In the rows, zero is written as 128.
One turn sends every row of this set to another row. A few are shown first. Where does it send the rows asked after them?
j_338: [161 145 143 119 152 125 104  80 125 149 102 137 111  76 166 161 133 106
 146 135 165 133 138  74 148 121  93 135 100 168 154 118 119 119 122 123
 126 122  87 110 148 105 111 107 160  90 139]
j_897: [144 133 155 114 176 155 117 112 144 153 104 131 172 129 152 136 116 107
 147 126 134 110 131 122 161 124 105 146 189 147 145 121  91 145 149 128
 137 122 130 108 114 113  91 118 111 107 146]
j_451: [133 103 161 137 126 108 116  81 142 127 106 156 114  94 152 175 134 124
 144 106 155 125 145 116 131 140  91 144 115 134 140 118 120 132 131 114
 160 108 107 129 141 107 126 117 164 112 149]
j_844: [130 142  88  84 136 125 114 122 120 149 101 136 128 144 107 157 121  97
 133 120 151 157  86 112 170 134  94 113  91 135 142 142 131 149 130 144
 111 135 106 106 141 107  90  83 127 127 123]
j_813: [115 131 106 110 165 131  96 112 158 196  95 111 141 154 141 169 137  98
 126 182 145 159 119 110 152 116 109 164 123  89 120 143 163 115 149 153
 133 145 116 115 176 109 137 118 120 108 123]
j_574: [115 122 162 113 132 144  88  86 159 124 130 141 120  92 148 168 128 111
 128 122 166  95 131 108 149 125 115 135 140 152 128 117  93 126 132 133
 142 126 111 115 148 106 113 114 188  94 113]
j_644: [136 131 155 136 135  87 115 129 147 130 116 112 140 115 146 151 131 109
 112 180 135 121 114 110 113  99 171 183 122 108 133 145 155 138 124 134
 133 141 133 146 137  83 121 111 119 107 149]
j_375: [145 134 105 103 178 114  98 107 120 167 129 122 146 135 134 181 105  88
 141 171 166 152 134  97 154  84 110 129 152 107 127 151 138 120 145 146
  85 128  89  78 158 111  96 105 132  84 131]
j_276: [156 118  95  93 152 121 135  90 153 156 107 110 174 120 170 172 112 105
 138 152 138 178 137 118 172 117 101 148 127 113 147 178 144 121 147 128
 109 123  89 137 179  98 113 127 123  95 135]
j_389: [114 143 118  92 147 125 101 103 121 164 131 143 105 125 120 159 115 110
 102 144 120 125 120 150 184 118 130 120  91 111 139 158 103 145 127 170
 132 107 114 123 143  85  87 123 122  96 123]
j_466: [115 126 120 127 137 119 125 104 157 159  92 126 153 123 156 163 135 119
 133 141 138 156 130 131 184 111 126 179 114  55 118 163 146 125 148 127
 130 137 102 136 184  99 111 136 114 121 144]
j_404: [136 124 154 131 158  98  99 150 149 127 116  98 138 140 144 170 118  90
 119 186 160 142  95  82 113  90 159 148 133 139 140 145 150 137 137 139
 128 146 128 127 157  94 128 100 130 104 139]
j_566: [137 145 156 111 150 141 122  69 156 149 107 130 122 112 177 155 140 104
 141 142 140 143 122  70 127 144  90 160  99 165 152 133 130 130 152 128
 154 107 109 146 139 103 129 114 157 102 137]
j_465: [114  84 151 127 163 172 101  85 134 158  75 122 169 131 155 155 146 104
 115 152 106 150 123 133 138 137 111 142 124 138 144 106 111 128 110 129
 128 127 125 119 141 106 138 114 106 122 126]
j_763: [148 103 132 119 137  88 118 132 139 126  92 110 160 116 165 162 129 101
 120 174 144 158 105  96 118 106 154 167 104 141 141 145 158 138 105 128
 118 158 110 146 150  96 134 114 131 119 147]
j_746: [148 125 137 124 156 136 114 111 117 169  54 132 167 109 160 121 141 117
 142 119 132 123 137 129 177 128 108 167 130 132 144 110 103 144 115 107
 130 137 105 116 133 104 101 131  98 122 155]
j_22: [145 100 147 125 179 174  93 100 131 135  89 128 179 112 178 157 122  97
 135 140 121 150 125 125 184 113 126 127 138 153 154 133  73 131 114 127
 114 110  95 112 149 110 105 127 126  98 137]
j_527: [170 104 132 112 158  81 100 148 143 113 104 120 158 127 154 176 100  93
 125 161 154 140 108 102 139 101 148 141 136 162 155 153 132 131 123 140
 110 165 107 127 147  87 122 123 153 101 155]
j_887: [139 116 111  99 141  98 134  95 136 142 133 143 160 114 139 178 102 123
 141 125 149 145 152 138 155 105  98 136 174  87 130 170 123 131 151 139
 108 137  96 106 158  99  94 130 129 105 155]
j_160: [ 93 144 140 103 156 134 101 103 150 162 131 123 144 149 119 167 118 104
 128 165 150 117 128 118 154  93 126 158 146  73 105 147 137 122 160 157
 103 151 117  95 160 107  99 119 137 104 115]
j_192: [116 147 172 132 166 170 116  98 123 156  92 105 157 131 151 121 134  99
 136 142 128 113 123 100 151 124 124 169 129 121 133 107 115 136 143 112
 114 119 120 113 126 118  91  99  92 118 121]
j_218: [129 145  97  99 141 127 124 107 148 143 127 130 148 136 136 160 128  90
 153 136 158 174  72 106 175 123 101 139 107 131 150 155 143 152 126 141
 138 111 127 125 141 137  84  87 118 137 121]
j_33: [109 127 164 147 137 137  87  98 151 133 118 144 105 116 171 156 146 107
 135 123 162 121 113  84 158 117 122 167 109 118 118 124 109 136 144 115
 159  92 101 125 148 109 119 119 169 112 146]
j_917: [161 118 135 112 135  76 116 125 141 113 109 133 156  96 162 152 109 112
 114 157 134 116 123 127 139 107 159 181 122 126 145 152 138 128 116 139
 112 162 107 142 134  80 113 137 141 102 153]
j_961: [128 106 157 157 193 156  90 110 110 151  98 132 142 142 150 163 128  95
 133 150 133 149 115 109 144 102 120 128 157 131 142 109  97 132 123 130
 134  97 119  80 137 118 119 101 105 112 151]
j_403: [121 144 101  88 140 130 103 131 147 173 101 127 136 145 116 166 139  91
 144 140 159 149  87 118 175 118 100 112 104 143 137 153 125 173 128 159
 154 124 120 132 156 123  83 110 122 115 127]
j_748: [120 145 116 119 154 115 111  91 138 170 152 148 116 121 142 158 128 106
 125 157 132 143 105 150 189 107 133 144 103 104 146 161 114 144 119 168
 163  84 131 128 142 117  88 124 114 111 133]
j_463: [155 140 154 129 162  83 101 151 148 114 124 126 135 120 146 159 101 105
 119 166 143 105 118 112 135  89 171 159 148 126 143 149 125 131 139 150
 119 147 122 123 141  80 107 124 139  92 156]
j_990: [126 134 104 104 150 111 121  78 123 145 149 155 111 123 134 153 105 111
 105 132 117 151 107 152 169 132 118 143 102 100 148 150 123 122 127 154
 126  97 126 113 124 103 103 103 119 123 127]
j_164: [139 149 128 110 163 134  79 106 156 176 110 142  99 115 159 150 152 111
 134 148 163 126 120  73 137 129  98 152 136 164 139 117 114 127 140 141
 166 119 119 114 140 113 137 106 166  95 148]

j_763 moves to j_917
j_990 moves to j_844
j_813 moves to j_466
Now find these:
j_574 moves to j_164
j_192 moves to j_465

One turn sends every row of this set to another row. A few are shown first. Where does it send the rows asked after them?
j_814: [127 108 131 153 134  91 131 173 159 139 140 129 127 125  93 108 155 119
 131]
j_87: [159 102 100 105 117 136 111 130 129 124 123 139 122 103 119 151 114 107
 105]
j_544: [111 118 123 129 131 137 127 118 116 140 117 112 114  86 129 159 111 126
 128]
j_904: [147 133 151 106 126 128 124 122 120 164 126 143  99 124 116  83 132 154
 117]
j_986: [136 130 140 141 156 136 137 117 136 137  88  77 125 141 123 134 132 112
 136]
j_512: [162 139 126 117 136 116 174 138 145 141 141 128 137 118 154 124 134 102
 162]
j_449: [116 121 154 109 125 114 145 152 116 183 128 118 105 114 143  89 114 106
 121]
j_50: [122 132 123 123 147  76 132 157 148 139 146 100 136 117 142 141 145 110
 120]
j_416: [147  91 130 136 131  81 141 152 180 151 151 128 127 121 117 110 159 112
 124]
j_453: [133 105 128 110 122 111 146 139 152 162 104  81  88  83 128  99 129 122
 168]
j_754: [142  95 126 109 148  91 121 184 171 127 138 122 117 113 104 118 120 102
 113]
j_689: [143 112 160  91 138 128 100 146 136 168 107 147 107 129 114 102 108 117
 116]
j_184: [171 118 133 147 113 146 112 124 135 126 134 114 117  99 113 164 132 110
 121]
j_391: [166 106 124 121 174 117 149 124 135 133  99  85 119 128  81 117 140 108
 142]
j_672: [149 102 167 104 122 142 128 133 134 165 128 111  96 127 117  90 113 153
 118]
j_953: [171  90 120  99 122 115 141 134 131 154 107  93 123  92  94 110 131 111
 181]
j_625: [158 124 123 138  90 130 121 131 122 109 129 107 119  87 107 134 126 120
 109]
j_268: [184 126 153  97 150 113 165 125 135 133 121 122 146 117 110 109 124 104
 158]

j_512 moves to j_453
j_814 moves to j_904
Now find these:
j_449 moves to j_544
j_689 moves to j_87
j_391 moves to j_268
j_416 moves to j_672

One turn sends every row of this set to another row. A few are shown first. Where does it send the rows asked after them?
j_946: [124 122 131 121 113 126 125 119  87 144 145 163 148 132 119 171 142 123
 107 114 151 105 110 119]
j_94: [135 143 128 160 131 149 101 129 128 122 120 110 111 100 144 142 119 106
 139 121 138  95 126 116]
j_380: [134 108 128 109 136 109 121 165 153 136 114 135 125 141 148 114 118 130
 124 139 158 159 120 110]
j_202: [141 112 138 142 136 102 129  92 113 127 123 124 122 142 120 176 122 129
  79 117 108 115 141 146]
j_195: [123 122 132 155 130 130 136 143 148 130 148 136 102 145 163 127 126 145
 123 138 112  70 150 131]
j_212: [133 142 127 135 133 100 152 133 144 130  78 121 153 126 116 135 132 148
  95 108 114 140 150 114]
j_242: [154  93 137 161 127 123 127 135 103 135 112 150 168 160 103 122 150 133
 102 121 118 107 138 129]
j_229: [127 121 142 125 125 129 141 137 112 105 172 163 129 108 152 122 143 156
 132 156 101 105 121 143]
j_305: [111 143 113 120 120 110 157 137 121 136 124 176 156 144 106 112 151 153
 122 108 125 135 143 128]
j_750: [123 160 114  99 106 114 130 121 136 129 110 158 140 118 102 166 126 124
 107 108 102 146 121 134]
j_342: [126 120 123 160 110 128  76 118 150 142 145 166 126 131 129 116 120 120
 138 142 101 100 115 122]
j_557: [112 116 123 101 130 114 131 139 141 138 131 133  94 151 123 116 117 121
 148 135 147 162 128 149]
j_8: [121 115 155 159 137 131 138 123 109 121 115  97 137  92 128 116 134 149
 147 152 122 112 123 126]
j_315: [143 118 137  97 110 123 112 158 158 126 115 120 117 146 137 128 131 107
 125 148 120 164 134 146]
j_676: [134 109 141 139 129 119 107 119 134 118 130 149 127  94 118 144  94 139
 127 157  85 119  83 128]

j_946 moves to j_242
j_557 moves to j_380
Now find these:
j_212 moves to j_750
j_229 moves to j_8
j_195 moves to j_94

One turn sends every row of this set to another row. A few are shown first. Where does it send the rows asked after them?
j_624: [106 125 158 144  93  97 147 101 126 155 116 136 120 135 117]
j_266: [100 120 145 126 104  98 147 107 135 146 102 142 127 159  98]
j_620: [116 121 157 119 201 125  95  88 122 145 101 154 129 124 113]
j_90: [122 125 167 136 189 128 101  76 114 144 109 146 126 104 129]
j_526: [ 87 123 169  93 162 126 132 116 124 157 119 136 155 124 132]
j_341: [115 110 153 102 129  98  66  88 125 107  87 142 110 137 118]
j_856: [ 94 128 171 111 151 135 144 104 121 146 121 123 159 108 142]
j_78: [ 89 125 156  99 156 133 143 106 128 135 106 128 166 128 124]
j_848: [ 98 119 152 120 109  92 138 115 132 161 108 147 119 162 102]
j_179: [107 124 149 141  95 102 150 101 130 145 106 134 127 144 108]
j_349: [109 114 188 104 128 100  98 123 131 150  81 168 109 154  94]
j_793: [123 123 209 145 104 105 110 104 117 154  99 148 106 110 129]
j_306: [123 121 174 137 106 116 125  95 133 107  65 145 129 133  97]
j_743: [118 122 167 129 196 124  95  84 116 152 109 152 123 116 125]
j_149: [ 92 126 160 109 149 135 148 102 125 133 110 124 167 117 133]
j_780: [127 124 192 154  96 115 124  93 124 120  86 138 119 109 120]
j_371: [122 123 151 134 188 134 110  74 123 121  92 144 139 117 113]
j_811: [121 113 168 118 118 100  67  80 113 114 104 134 104 113 139]
j_994: [102 122 166 136 100  95 140 106 122 170 123 139 112 140 120]
j_170: [119 110 150 111 122 103  72  80 125  98  84 134 114 128 120]
j_931: [ 92 124 173 105 157 128 136 110 119 158 124 129 154 114 141]
j_617: [ 97 120 163 125 107  90 135 115 126 172 118 147 112 153 112]
j_795: [117 111 168 107 127  96  60  89 116 126 105 140  99 121 136]
j_815: [115 109 162  98 132  95  60  93 119 120  98 143 102 133 124]
j_775: [ 85 122 163  89 162 127 136 115 128 148 112 135 161 133 124]
j_523: [122 112 159 120 115 104  75  76 118 101  93 131 110 117 129]
j_124: [123 127 159 141 184 132 108  71 117 130 102 142 134 106 124]
j_147: [117 121 152 123 197 131 102  81 126 130  92 150 134 126 107]
j_560: [114 117 207 118 122  98  98 118 121 165 100 161  99 133 118]
j_565: [115 115 174 112 119 109 113 112 139 119  63 158 124 154  85]

j_793 moves to j_560
j_371 moves to j_124
Now find these:
j_266 moves to j_179
j_815 moves to j_341
j_149 moves to j_856

